Some points, each followed by its number:
ndarray[-0.597 -1.815 0.885 0.391 0.093 2.243 -0.749 0.730 -1.713 -1.966 -1.009 -1.591 0.288 -2.126 -1.151 -0.928
        -0.413 1.783 -0.762 1.029 -2.418 -0.590] 0
ndarray[0.298 -0.145 -0.702 0.026 0.715 -0.205 -2.755 -0.615 -0.142 0.841 0.109 -0.612 2.608 0.505 -1.128 0.512
        0.815 -0.317 0.283 -0.663 0.154 -0.692] 1
ndarray[0.567 1.193 0.129 0.766 -0.638 1.721 0.638 -0.274 -0.599 0.289 0.371 0.850 -0.711 -0.152 0.250 -0.294
        -0.497 -0.261 2.003 -0.239 -0.378 -0.580] 2
ndarray[-1.763 0.916 0.346 0.096 -1.205 -0.231 0.467 -0.505 0.462 0.897 0.139 3.375 1.669 -1.779 0.915 0.550
        -0.036 0.254 -0.582 -0.571 0.803 0.306] 3
ndarray[-0.642 -0.170 -0.751 -0.963 -0.494 1.760 -0.437 1.403 -1.735 0.173 -2.107 -1.768 -3.278 -2.281 -2.224 -0.451
        1.663 0.533 -1.231 1.086 1.125 -2.690] 4
ndarray[0.220 -0.882 -0.930 1.078 -1.225 0.079 -1.897 -0.939 0.199 0.195 -0.876 -1.547 -2.911 -0.807 -1.784 0.149
        1.076 -0.091 -2.368 0.387 1.290 -2.505] 5
ndarray[0.084 -1.195 1.144 0.039 0.819 1.657 -1.103 0.736 -2.743 -1.610 -0.509 -2.060 0.014 -1.953 -1.015 -1.048
        -0.314 2.187 -0.661 0.508 -2.918 -0.651] 6
ndarray[-0.200 0.857 1.766 -0.059 0.019 -2.150 0.046 -1.369 0.425 1.026 0.505 -0.125 0.537 1.464 0.348 1.485
        0.438 0.370 -0.317 -1.005 -0.956 0.452] 7
ndarray[-1.093 -0.112 -0.880 0.213 -0.540 -0.589 0.480 0.079 0.999 -0.177 0.315 2.433 0.916 -0.117 2.153 -1.068
        -0.430 1.014 -0.327 -0.488 0.130 0.420] 8
ndarray[-1.792 -1.212 -0.969 0.158 -0.056 -0.034 2.224 -1.023 1.155 0.407 1.160 0.460 0.007 0.688 0.066 -1.517
        -0.849 0.190 -1.507 -0.588 1.059 -0.542] 9
ndarray[1.150 -1.695 -1.191 -0.404 -0.272 -0.386 -0.042 0.487 1.993 0.252 -0.209 -0.116 -1.381 0.125 0.805 -0.604
        -0.279 -0.543 -0.112 0.788 1.825 1.328] 10
ndarray[-0.504 0.411 -0.042 -0.848 0.112 0.216 0.157 0.379 2.343 1.137 -0.023 1.547 0.076 -0.078 -0.132 1.687
        0.098 0.394 -0.109 1.151 0.986 -0.663] 11
ndarray[0.919 -1.950 -0.826 0.026 1.562 -1.483 -1.109 0.317 1.120 -0.528 -1.034 -1.007 0.176 -0.348 -1.101 -1.067
        -0.013 0.432 0.488 0.244 -0.155 0.663] 12
ndarray[1.722 0.458 -0.342 -0.954 0.039 0.114 -1.318 1.493 -0.243 0.126 0.335 2.203 -1.195 1.188 -0.945 0.018
        2.249 0.935 0.344 0.013 0.808 2.475] 13
Which five points above are nearest to each new point? Their numbers follow each, nearest first.
ndarray[-0.575 1.317 1.128 0.084 -0.435 -0.306 0.181 -0.617 -0.292 0.973 0.799 -0.281 1.240 0.913 0.821 1.578
        0.802 0.482 0.178 -0.404 -0.909 0.829] 7 2 11 1 3
ndarray[1.055 -0.345 1.674 -0.442 0.782 2.522 -0.088 -0.757 -0.139 -2.691 -1.961 -1.514 -1.952 -2.437 -2.720 1.966
        -0.125 0.197 0.088 2.649 -0.648 -0.199] 0 6 4 5 12
ndarray[0.428 -0.534 -0.483 -0.347 0.361 -0.545 -3.011 -1.001 -0.151 -0.036 0.007 -0.331 1.256 0.095 -0.876 0.417
        1.323 -0.213 0.408 -0.153 -0.061 -0.156] 1 12 7 11 13
ndarray[0.619 0.884 0.947 -0.045 0.440 -0.063 0.514 -0.557 -0.192 0.893 0.744 0.410 1.176 2.542 1.334 1.450
        0.188 0.727 0.799 -0.961 -0.398 1.415] 7 2 8 11 1
ndarray[-1.228 -1.153 -0.880 -0.781 -0.376 -0.183 0.568 -1.126 1.599 0.497 0.824 -0.076 1.226 0.556 1.686 -0.841
        -0.293 -1.435 -1.897 -1.180 0.391 0.336] 9 8 10 3 7
ndarray[-0.649 -0.198 -0.019 0.777 0.621 -1.120 -1.346 1.119 -0.573 0.786 -0.352 -0.813 1.268 -0.673 0.694 0.075
        0.654 0.197 -0.770 -1.260 -0.824 -0.933] 1 7 12 8 11
ndarray[1.040 -0.277 1.724 0.425 0.773 2.698 -0.538 0.384 -0.004 -3.010 -2.205 -1.703 -1.409 -3.066 -2.313 1.615
        0.470 -0.180 0.203 2.318 -0.088 -0.792] 0 4 6 5 12
ndarray[0.437 0.172 1.833 -0.425 0.576 -0.584 1.117 -1.360 -0.735 1.133 0.325 0.023 0.536 2.001 0.019 0.649
        0.158 0.061 -0.119 -0.065 0.026 1.155] 7 2 11 1 9
ndarray[1.894 -0.243 -1.904 -1.193 0.223 0.843 -0.995 1.057 0.736 -3.637 -1.622 -0.893 0.205 -1.561 -3.422 -0.585
        -0.577 -2.484 1.131 2.453 -1.315 0.506] 12 0 10 2 1
ndarray[0.402 0.924 1.171 0.256 1.013 0.222 0.277 -0.917 -0.263 0.899 0.663 0.308 0.813 1.654 0.486 0.794
        0.285 0.649 0.180 -0.703 -0.465 1.066] 7 2 1 11 8
ndarray[0.259 0.569 2.188 0.256 0.419 0.411 0.321 -0.789 -0.094 0.576 0.809 0.474 0.782 0.777 1.249 1.656
        -0.657 0.865 0.289 -0.451 -0.457 0.769] 7 2 11 8 3
ndarray[-0.453 0.006 -0.405 -0.220 -0.429 -0.124 0.006 -0.175 -0.048 0.443 1.812 0.891 -0.069 2.132 -1.806 -1.119
        0.271 -2.025 -0.677 -0.924 0.702 0.283] 9 1 2 7 10
ndarray[0.883 -1.878 -1.469 -0.128 0.717 -0.647 -0.159 2.541 0.458 -0.808 -0.650 -1.913 1.411 -0.617 0.373 -0.948
        -0.537 -1.068 1.664 1.060 -0.687 -0.491] 12 10 1 2 0
ndarray[1.153 -0.500 -1.658 -0.327 -0.180 0.762 1.025 1.193 -0.837 0.197 -0.706 1.539 0.961 0.604 -0.103 -1.215
        -0.252 0.029 1.916 -0.788 0.693 0.109] 2 8 10 12 13
ndarray[-1.240 0.830 0.629 -0.925 -0.751 -0.611 0.033 0.001 1.529 1.852 1.283 1.799 -1.282 0.331 1.068 1.401
        0.925 0.053 -0.544 1.281 0.385 1.314] 11 7 3 8 10
ndarray[-0.674 -1.047 -1.591 1.221 1.174 0.373 0.246 -0.213 1.644 -2.044 0.914 -0.669 0.706 0.489 -1.699 -1.665
        -1.161 0.673 -0.009 0.470 -0.556 0.088] 12 9 10 8 1
